Each row is where one point has got to under a steady rotation. How many ticks took it there?
The counts run from 0 to 645.
  1   9  -9  -8  -9 -11  24  42  -2  -9 -24  -4 -22  10  -6  16  -8  -9 -33  10  -1   3 -16   3 -10 -12  35 -52 -51  44  24 -16  -2  18  24 -30  24 -17
596
  4  21  25 -17  -6  17  20 -26  46 -10   5 -35 -27 -41  13  18  29 -46   1 -23  -6   0  13  -2  27   5 -26  -5  17  18 -12   9  33  46 -26   8  -4  -3
625
 -6  17  19  29  -1 -10   3  19 -14 -37  22 -29 -37  -6 -27  -4  15 -46 -21  12  -3  -4  23 -15  18  -1 -13 -21 -29  22  18 -29  -9  -5  19  39  38 -42
444
-29  -3  -1   3  -2 -23  26 -11   4 -21  20 -35  18  19   2  44  18  -1  47  17 -13 -24  24  13   5  13 -18 -10 -37  19  45  -3  16  -9  31  14 -24  17
615
  2   8  20 -15  -3  18  -7  11  38   3 -38  27  25 -30  22 -36  -7  -3  -5 -15   1  10  11   1  -6   5  -4  38  65 -16 -42  21  14  36  22  -7 -18  13
27
 14   7   3  16  -5   1 -15 -37  -9 -19  22 -13  13 -24  14 -34  -8 -24 -10 -20 -10  29  44  -5  55  16  -1  41  14 -44  27   0  -5  10 -29  17  17 -45
372
-34   4  16 -15  21 -14  -6  20 -14  47 -36  47  20   7  -6  23  11   0   6  44 -22 -17 -10  30  -2  -6 -23   2  12  -3 -59  19 -10  -8 -15 -28   2  18
182
-12  26   6 -19  13 -27 -17 -23  21 -38  -3  -5   1  -4 -22  21 -22  24 -31 -50  -2 -18 -24  11 -12 -34 -27  16   7 -22  26 -10   0  41  -9  64  -3 -25
590
 42 -17  -6   6 -46   8  19  19  -9   8 -58   4  10  -6 -52   2  -8  -5   1  -3 -10  -9  -6   3  -9   4  10 -18 -52  46  45 -35   4  -6   4  -4  13 -35
285
-22 -22 -30  31 -39  52   7 -36  26  10  21  20 -11  24 -28 -11  -9  30  25   9  19 -21 -10   4  -3 -22  13  -2  -2  40 -15 -47 -13 -35 -11  -7   2   7
195
 11  -5  15   3   5 -25   7  47 -20 -12 -32  18  12   7 -39   6   9 -27  11  29 -28 -13 -24 -12 -17 -40 -11 -38   8  44 -27  -4  -4 -12  22  37 -36  20
421
-30  -7  -7 -22  19 -13 -11  11  44  -9 -28  22  -1  26  28  26 -17  19  -4  10 -11 -15   9  13  24  26 -23  31 -17 -14   4  47   7 -12 -22 -24  40 -17
609
-61  -4  14  29 -17 -13  -2  11 -20  14   9  43 -57 -23   5  27  -8   5  14  -7   5  -4  12  14  -3  -6 -10  -8  15  10   2 -48  22 -16  32 -36  27 -36
619
 -3   3  -1 -14   6  16   0 -58  35  -2  -9 -51  29 -20  -6  40 -14 -46  -6  13 -14  -2 -11 -13  18  -3 -12   4   5  20 -35   7  31  34 -43   8 -28  27
258
-27 -24 -44  49  -2  12  -3 -12 -26   9  18 -17   1  -9  -5 -33 -28  12  16   2  -3  -2  17 -54 -20 -34  38  32  -3  -6  -3 -19   9  10   2  -7 -23  40
347
 49 -33 -32  -2 -30   4  15 -28   1 -24   8 -32   6  21 -13  -4  15   4   9 -37 -12  -5  23 -17  -7  -1  12  10 -39 -12  53   2   3  -9 -26   4 -29  30
131
-16 -17 -27  10 -18 -21  19  38   7   7   1  -8  -7 -10  37 -31   5  45  57 -22  25   9  -5  16  17  14   4 -10 -34  14  60 -12  -1   8  24 -41   3 -15
460
 -5  -3  19  20 -34   9   5 -23  12  22 -12   9  23 -54 -14  29  -5 -58  -3  15 -16  22  10   6  34   6  -8 -34  25  33  10 -17  25 -23  18 -23  -8 -31
467
 27 -10  -7   4  -7 -14 -14 -31 -35 -35  24 -49 -15  32 -38  19   7 -12  13 -17 -17  -9   5 -32 -40   8   0  15 -27 -36  13 -10   7 -13 -13  36  -3  27
499
 25 -31 -27 -11  -9 -18   5  -6  28 -51 -12 -32 -22   3 -14  40 -10  13  -7 -27 -20 -16 -39 -25 -17 -37  -8   5 -28  -4  16   0  55  14 -34   6 -20 -13
497
 50  15  10   3  -9  21  22   2  17  10  21 -23  17 -27  -4 -43  37 -14  31  -2 -13  -2   5  10  41 -16  -9  19  31  11 -30  -2 -27  19   4  30 -43 -19
121
-54 -13 -23  -4  14  10  -6   8  38  -9 -20  -5  -9  13  20   9  -3  36  15 -24  22   2 -33 -15 -27  -3   3 -47  -4  18   3   7  24  13  -2 -24   6  65
323
-38 -28 -14  37   0  42 -30 -29  19  -7  27  19 -38  19  -5   2 -10  13   4   7  19  -4 -19 -19 -26  -7  -5  19  32   5 -39  -7   7 -41 -29  -5  32  11
563
 -6  -9 -17   9 -27  35 -16 -35  33 -10  14  28 -58  -9 -20 -19  -8  32 -14 -38   2  -4  -4  18 -13 -17  10  41  35   4 -11 -41   6   4 -12 -23  14 -38
197
-43 -30 -34  17   7 -12   1   8  30 -35  29 -22  -1  37  51 -17 -18  33  61   3 -13   4  10  -5  20  -6  -7   6  12  10   0  17  34  -4   9 -18 -16  32
95
-13  20   3   7 -14  28  13 -26 -20  19  15 -43   2   7   1  -8  28 -51  19  33  10   6  36   4   2  29  32 -38 -10  32  -8 -24  -1  19  39 -20   3  40
20
  9  -1 -29  18  -3   0 -16 -52   2 -30  23 -15  -9   7  34 -39 -11  -6  -2 -18  -5  26  47   0  47   9  -1  33   1 -44  21  15   1  10 -27  -1  17 -16
371
  0   6 -11  24  12   6  -9  -9 -18  22  18  17   1  11   6  19  -3 -28 -20  46  -4 -10   0  13  42   2  -9  24 -31 -20  -2  23 -28 -63 -33  -9  28 -57
217
 19  -9  17 -23  -8 -20 -13 -13  -4  16 -10  15  37 -14  10 -19  -8  24  11 -20 -22 -13  -1  16 -26 -12   1  69  58 -38 -40   6   0  11   9   1 -38   6
337
-25   2   0  -2 -16  53  -6 -38  41  25   4 -28   2 -10  17  23   3  -5  18  13  40  -4 -15  -3  15  52   1  -1 -14   9  -1   1  11 -18 -35 -18  53   5
470
 44 -18   8  23  -7  -6   5 -18 -50  25  12   0  10   9   0  17  29 -40  14  46 -23  -4  31   3  -3   7  14  10   4 -17 -28  13   3 -65   2 -23 -32  14
639
 -4  10 -29  31 -11  33   0  -1  31  14   0  41 -18 -39   1 -42 -13  17 -26 -19  23  30 -25   3  14 -44  32 -33  17  24  12 -27 -14  12 -14 -13 -13 -33
139
-13 -23 -27  13   8 -33  13 -16   4 -34  14  26  25  32   8  13 -24 -12 -34   6 -33   5  24  -8   8 -43   4   7   6   2  29   3   2 -15  52   1 -50  -7
521
-26   7  17 -22 -24 -11  -6  21   0  44 -46   3  53 -25 -16  20 -19  24  10  10  19 -22 -23  34   9  12  -1  12 -13  21  23 -25 -22  28  38   3  -4 -39
10
-11   1 -39  32 -18  34  -4  -7  -4  34  10  35   6 -39  -1 -49 -10  23 -15  -1  30  20 -17  -4   2 -20  39 -32   7  22  18 -48 -29  -2   3 -15  -3  -7
138
-16   4  35   8 -15 -18 -25 -39 -26   3  16  17 -29 -24 -19  53  12 -38  -7   0 -25   0   0   2 -19 -17 -15 -16  45  -5 -33 -37  13 -11   5  -1 -15 -22
409
 35  43  40 -23  12 -10 -11  13 -16  -3 -42  -9  15 -36 -11   2  11 -48 -55   4   5   7 -12 -13  -2   9 -11   3   1 -18  13  37 -14  11  10  43   5 -22
145
 -5 -20 -30  36 -20  17  -9 -21 -12  -3  21 -15  11  -8 -12 -58 -23   1   6  -9   5   8  20 -39 -21 -32  38  20  19  12  -4 -44   2  25  16  12 -34  28
348
 31  -2  -2   4 -15 -17  11   3  -4 -41  -6 -48  18 -21 -11  20 -25 -55 -23 -10  -9  19 -14 -25  10  -6  15 -35 -25  25  51  -8  15  10  32  26 -36 -25
75
